In the data rows, 128 means zero.
Here are some points, one per row:
[202 142 119  42 143 126 128 201 120 133  95 120 143 176  73 153 159 165
 169 112 175 144 139 146 126  69 115 150  53 105 167 229]
[112 117 166 108 103  96 110 116 173 132  89 106 160 174 123  98 102 148
  97 124 120  91  97 150 100  96 142 140 154 128  80 149]
[148 136 124 113 129 148  73 121 156 154 166 128  44 113 116 127  92 138
 143 160 159  89 134 154 138 162 173 109  99 126 170 129]
[ 73 155  98 174 123 144  66 120 115 123  74 131  91  98 143 140 133 129
 129 135 144 127 201 121  77 135 148 177 118 179 152  97]
[169  92  28 141 144 120 101  78 151 149 147 135 107 140 111  89 146 127
 145 104  90 125 162 121 103 119  95 105 128 102 156 139]
[ 72 194 104 118  78 107 132 137 126 157 128 145 172 134 123  79 135 101
 133 113 136 115 141 182  83 199  80 115 109 147 142 142]
[ 82 203 121  99 109 184 129 159 142 118  92 135 110  93 156 134 109 110
 177 156 120 147 138 100  78  92  81 101 136 195 100 118]
[ 93 116  83  55  92  67 162 107 117 160 161 106 182 166 129 157 157  76
 128 117 110 112 127 159 164 140 136 136  63 185  91  97]
[105 147 160 171 132  55  94 141 143 131 137 104 141 158 176 159 116  92
 128 165 148  82 160 113 148 147 141 101 114 118 121 133]
[177 131  97 156 149  86 109 118 136 102  73 176 151 139 114 148  85 138
 138 102 120 110 131 102 153 120 170  99 141  96 158 109]
[133 123  72  85 132 163 140 174 101 166 128 139  57 184  76  16  86 157
  64 104 188 157 229 105 172 121  79 194 109  76 126 190]
[152 181 153  90 123 109 119  75 126  53 146 133 119  88 157 161 100  78
 112 109  88 147 151 104 152 147 164 118 168 127 115 175]
[156 145 116 101 153  67  73 128 152  99 112  52 135  72 111  82  99  75
 159  97 162 116  95 102 172  45 113 166 147 134 130 143]
[103 137 138 150 138 128 154 127 129 103 156 112 153 140 168 127 134 146
  83 129 113 147 167 131  97 105 122 129 174  70  56 108]
[156 133  95  15  90 157 120 144 100 128 117 166 109 105  99 153  95 107
 166 147 150 125  46  93 132 130 105 167 245 118 143 193]
[146  54 116 159 113 112 146 152 135  99 159 179 149 162  99  94 122 127
 127 162 170 112  88  82  79 109 141  81  98 138  83 136]
[128 157 101 160 142 133 131 114 131 121 157 182  91 151 127  83 189 129
 192  83  92 109  63 142 118 118 127 192 149 171 145  97]
[129 106 127 102 100  72 115 169 123 107 168 147 120 161 142 133 151  15
  44 149  51 158 143 186 187  92 131 138 146 148 121 129]
[124 171 119 125 158 168 166 126 106 149  97 163 129 125 140 103  69 100
 143 135 147 148 154 155 115 136  99  80 141 184 149 135]
[158 110 152 169  43 121 149 130 160  89 161 110 105  91 110  49 143 144
 109 157 105 141  67  81  88 151 151 111  76 117  85 133]
[152 121 163 176  93 127 138 161 130 158 148 159 110 139 154 175 129  80
 103 140 116  94 152 177  59 102 112 131 118 125  72 133]
[189 151 159 136 148 117 165  39 177 108  85 104  81 186 123 129 159 115
 176 133 126 138 113 158 124 159 134 152  95 153 179 109]
[ 78 141 122  75 141 142  89  93  71 182 151 144  52 125  79 140 142 125
 163  70 143 168 123 141 134 104 167  93 119  91 127 106]
[107 162 106 160  96  98 133 139 105  99  56 125 135 113  30 104 130  82
 106 162 108 176 114  85 127 123 103 147 113 105 141 125]
[ 69 179 140 169  96 126 104 160 133 175  96 122 118 103 130 114 131 124
 131 119  97 136 135 157 126 138  61  92 113 174 176 157]
[ 74 184  82 138 140 188 112 126 121 126 158 151 132 132 123 127 162 132
 142 166  80 160  95 111 122 112 119 149 157 176 154 136]
[ 83 147 161 109 144  72 184 137 143 105 150 116 114 103 190 122 124 137
 155 163 115 147 112 114  94 120 132 162 103  81 181 154]
[142 137 150 122 148 128  72 167  92  89 142 168 130 108 131 139 156 111
 145 116 128 124 104 152 134  92 109 154 170  91  77 166]
[151 174 149 161 125 147 135 105  63 184 112 190 163 123 138 142  95 108
 131 145 129 155 133 132 108 136 125 193 113 149 138 125]
[144  91 143 181 121 126 125 110 176 181 153 174 213  92 162  87 135 136
 110 166  96 130 127 119 174  79 128 119  98  85 166 131]
[156 111 129 155 111 165 188 160 135 195 113 119  76  57 112 148 125  65
 113  84 178  85 131 121 132 131 146 153 173 102 179 129]
[112 157 204 112 122  71 140 101 128 208 129 139 144 114  98  98 141 144
 135  91 164  51 175 167 171  78 154 126 173 140  80  71]
[170 108 163 135 107 159 100 119  71  89  92 166 162 146  58 146 114 149
 102 103 100 107  94 128 100 108 160 122 118 134 155 136]
[109  78 119 137  83  79 150 107  72 195 136 108  97 173 148 143 142 105
 159 137 102 122  82 131 155 119 132 112 150 122  87 118]
[130 140  97 108 128  27 107 158 147  94 143 154 112 115 156 186  98 169
 105 140 121 161 111 192 106 169 171 131 149 100 193 158]
[ 80 128  93 128 160 155 193 128 123 118 172 103 130 111 118 160 119 145
 123 137  70  39 122 117  94 140 106 179  97 114 171 135]
[129  90 125 117 155 111  87 157 170 128  81 135 120 171 115 116 153 140
 164 118 149 149 158 142 111 127 147 100 168 133 160 107]
[113 104  69 113  73 117 123 143 136 144 124  83 107 133 151 190 131 126
 130 123 103 102  93 136 138  84 189 127  72 167  66 119]
[118 135 132  87  74  57 210  94 108 137 147 135  92 132 131 119 202 174
 119 177 145 111 135 178 180  40 145  83 181 169 133 100]
[ 98 114 143 194  96 165 111 180  99  80 131  89 159 108 110 134 152 129
 117 146 188  76  99 101 112 134 180  99 111 126 127 199]
[ 89 157 132 181 112 150 185  53 142 137  66 146 112  64 157 104 100 155
 132 133 155 182 138 122 164  98 121 162 169 139 148  68]
[118 145 129 103 132 147 107 132 191 166 144  51 120 206 127 142  96 139
  34 145 104  81  86 100 140 152 126  96 146 141 102  97]
[ 88 152 101 170  77 128  91  52 105  73 118 156 180 156 123 113 145 145
 150 158 177 161 124 134 113 171 120 100 117 153 125 176]
[105 113 117 132 187 150  89 118 111 126  65 137  87 161 160 121 167  87
 131 181 148 115 138 100 150 122  88 143 111 125 106 120]
[174 130 132  80 121 157 153 155  87 112 123 139 155 160 120 141 109 149
 164 147 110 143 131 130 126 156 138 180 120 176 151 102]
[143 105 113 105 144 114 109 138 118 150 144 113  93 129 163 133 168  94
  83 163 140 149 162 153 149 111 216 136 124 175  77 125]
[143 107  83 113 148 156 158 120 178 149  51 125 114 131 128 102 168 118
 174 111 128 148 107 152 132 174 123 102 122 100  98 110]
[106  96 145 104 165 140 131 127 135 138 118 157 129 107  74 160  97 138
 148 179 200 167 117 141 187 161  64 197  55 124  86 124]
[149 103 157 131 123 124 111  13 190 155  97 128 133 124 142 175 143 138
 112 117 131 108 143 132  87 125  99 113 122 132  80 194]
[ 95 121 112 153 170 163 177 142 153  98 148 110 150 144 159  99  85  76
 109  25 200 143  83 145 142  81 184 140 166  85 134 100]
[170 142 118 164 129 179 108 122 187 107 185 136 117 149  84 117 129 109
 156 145 123  85 132 202 137 161 105 134 140  93 155 134]
[153 167 188 142  69 139 108 118  55  49 199 109 108 110 113 137 123 111
 117 107 152 142 113 129 131 128 150  85  58 140 148 106]
[ 97 149 108 160 155 118 164 115  92  90  76 132 109  99  66  71  49 100
 118 169  83 163 141 149 105 145 149 114 120 118  76 150]
[139 157  96  84  95  84  68 129 119 115 162 114 108  43 103 127 132 138
 131 116 213  77  88 119 131 149 101 139 159 103 134  93]
[110 109 114 145 132 135 116 120  66 139 165  87 146  94 109  77 162 135
 191 108  54 137 180  86 137 174 172  88 181 156 101 175]
[122  73 156 121 144 149 132 150 123 154 165  84 153 127  95  98 115 103
 203 171 104 133 235 140 101 149 113  85 161 112 154  81]
[ 89 121 166 111 172 106 140 113 150 145 175 107 126  77 123 147 127 121
 136 117 128 177 118 133  48  86 143 151 143  59 124 144]
[140 137  71 146  93  98 153 112 139 115 182 105  94 134 112 192 143 124
 100 120 126 127 117 151 191 104  87 122 160 158  88 129]
[144 122  78 117 149 176 105 123 154 105 145 167 169  91 110 102 139 141
 141 125 112 139 165 166 131 138 151 129  93 125 132  11]
[143 132 183 119 123 109 128 134 132  81 109 172 111 119 125 143 118  99
 130 159 101  57 135 116 200 164 143 121 153  84 132 115]
[133 126 188 143  76 164 140 120 156 121 153 113 192 146 196 120 129 148
 141 122 138 132 155 185 141 157 125 150 127 127  73 150]
[ 76 155 199 126  51 169  59 133 136 139 118 131 152 146 132 131  95 170
  99  75  97 172 119 110  99 120  80 101 153 144 141 118]
[156  86 165 121 116 149 137 131 122 124 140  85 169  88 127 110 138 115
  65 124 133 131  85 106 102 159 156  91 104 147 156 163]
[159 196 129 138 155 150 119 149 146 196 106 113 191 124 152 150 117 176
 124 143  89  95 103 148 138 129 185  92 133 100 143 147]
[146 107 144 143 158 179  72 131 163 150 125  96 116 112 160 160 116 104
 114 182 156 118 105 151 180 101 136 101 126 135 132 137]
[154 105 102 177 144 136 146 200 144 122 124 135 191 165 120 123 124 115
 175 160 130 198 152  76 123 159 123 126 167 160 103  97]
[121  94 129 148  83 122 110 188 126 164 105 154 134 112 155 143 122 112
 156 105 116 156  84 120 181 148 160 144 118  72 143 143]
[187 116 106 136 158 100 144 163 135  96 135 197 100  98 168 165 145 140
 112  48 159 137 131 183 132 145 116  75 143 137 147 123]
[111 123 118  79 136 197 143 100 107 116  82 162 109 153 136 135 130 146
 123 107  86 114 122 145 125 150 140  84  91  52 147  81]
[109 204 114 147 168 120 109 114  80 112 127 127 146 132 106  67 207 115
  67 160 135 159  75 116 116 176 108 101 144 129  93 113]
[ 42  77 117 130 142 129 187 133 150  84 118 109  90  88 182 132 152 182
 139 141 123  85 136 132 108 139 140 193 130 125 150 171]
[155 113 124 162 148 123 119 135 116 105  74  91 135 163 104 160 156 157
 130  99  99 148 120 176 112 178 123 181 121  58 108  62]
[151 107 112 105 168 124 135 127 142 145  88  83 155  60 122 176 150 105
  49 156 140 118 116 130 124 130 100 108 149 159  95 136]
[177 132 150 169 160  93 157 156 148 154 146  74 136 159  92 138 160 213
 142  98 108 204 158 142 134 183 114 144 184 172 167 143]
[114 122 151  98 106 156 179 127 171 118 160 157 160 106 173 112 143 147
 142 143 113 136 152  63 129 123 146 162  85 132 136 122]
[101 107 139 158 178 112 163 133 133 118 165 185 114 146  78 129 101 218
 130 176 147 132  77  70 113  91 158  88  68 158 121 153]
[147 121 106 121 169 119 142 191  73 130  97  87  84 150 133  95   0 198
 132 129 160 144 135 160 142 122  80 180  89 156 104 163]
[172 134 139 133 136 158 112 117 100 138 149  71 141 124 174 160 136 119
 116 158 130 131 128 105 156  49 107 110 145  74 137 109]
[112 151  79 121 127 140 198 103 151 189 150 144 128 171 128 161 111 106
 106  79 199 118 186  52 101 117 188 177 146  71 153 144]
[100  39 164 121 172 162 129 158 131 118 137 138 100 140 162 116 104  77
 116 111 140  90 110 120 139 117 115  85 142 174 160 123]
[152 101  95 105 124 137 126 122 144  77 120 144 141 131 173 141 135 138
 168  95 115 179 147 106 139 142 121  96 108 131 129 111]
[127 126 195  97 216 117 138  95 100 198 180 115 148 149 157 125 138 102
 134  98 124 135 101  98  91 151 116 134 129 126 116 137]
[ 92 128 132 158 165 173 103  95 100  96 127 164 185  87 111 126 108 131
 126  81  94 102 121 127 155 134  79 141 121 174 139 163]
[172 142 129 122 169  81 106 140 153 129  94 111 127 150 155 109 129 138
 132  38 118 117 140 126 123 126  97  99  89 128 142 102]
[135  81 161 111 120 129  79  59 183 142 144  91 164 154  86 169 104 146
  98 153 134 101 146 139  99 130 106 138 153 126  95  72]
[165 102 128 120 121 111  70 158 160 110 130 201  92 111 141 156 128 136
 122  71  80 149 161  61 178 156 141 137  91 133 131 109]
[138 144 169 118 131 122 164 175 131  95 151  74  92 121  74 152 117 178
 142 129  96 121 144  62 138 154 115 116 126 112 138 139]
[ 73  96 141 115  92 153 152 129 125 108 120 101 152 189 159 147 202 134
 126 122 146 110 147 123 161  74 158 136 147 166 114 111]
[121 116 121 155 115 124 102  93  18 149 122 127 140 127 180 139 123 151
 118 159 128 137 138 127 116 148  34 129 111 126 183 110]
[181 127 134 117 123 112 166 139 106 109 114 116 106 138 144  69 122 186
 102 172 150  86 131  71  41 138 132 133 102 120 121 122]
These points spread out most along one direction. For each point below, how far along it does it lie, from 0 to 99? The average is 50, and the first point in the table lies past the average. One standard deviation of the points above along it is 16.
[142 137 150 122 148 128  72 167  92  89 142 168 130 108 131 139 156 111
 145 116 128 124 104 152 134  92 109 154 170  91  77 166] 47
[154 105 102 177 144 136 146 200 144 122 124 135 191 165 120 123 124 115
 175 160 130 198 152  76 123 159 123 126 167 160 103  97] 65
[ 97 149 108 160 155 118 164 115  92  90  76 132 109  99  66  71  49 100
 118 169  83 163 141 149 105 145 149 114 120 118  76 150] 75
[146  54 116 159 113 112 146 152 135  99 159 179 149 162  99  94 122 127
 127 162 170 112  88  82  79 109 141  81  98 138  83 136] 48
[152 101  95 105 124 137 126 122 144  77 120 144 141 131 173 141 135 138
 168  95 115 179 147 106 139 142 121  96 108 131 129 111] 56
[ 42  77 117 130 142 129 187 133 150  84 118 109  90  88 182 132 152 182
 139 141 123  85 136 132 108 139 140 193 130 125 150 171] 53
[156 111 129 155 111 165 188 160 135 195 113 119  76  57 112 148 125  65
 113  84 178  85 131 121 132 131 146 153 173 102 179 129] 48
[ 78 141 122  75 141 142  89  93  71 182 151 144  52 125  79 140 142 125
 163  70 143 168 123 141 134 104 167  93 119  91 127 106] 53
[112 157 204 112 122  71 140 101 128 208 129 139 144 114  98  98 141 144
 135  91 164  51 175 167 171  78 154 126 173 140  80  71] 19
[124 171 119 125 158 168 166 126 106 149  97 163 129 125 140 103  69 100
 143 135 147 148 154 155 115 136  99  80 141 184 149 135] 72
[151 107 112 105 168 124 135 127 142 145  88  83 155  60 122 176 150 105
  49 156 140 118 116 130 124 130 100 108 149 159  95 136] 33
[109  78 119 137  83  79 150 107  72 195 136 108  97 173 148 143 142 105
 159 137 102 122  82 131 155 119 132 112 150 122  87 118] 25
[156 145 116 101 153  67  73 128 152  99 112  52 135  72 111  82  99  75
 159  97 162 116  95 102 172  45 113 166 147 134 130 143] 44
[133 126 188 143  76 164 140 120 156 121 153 113 192 146 196 120 129 148
 141 122 138 132 155 185 141 157 125 150 127 127  73 150] 35
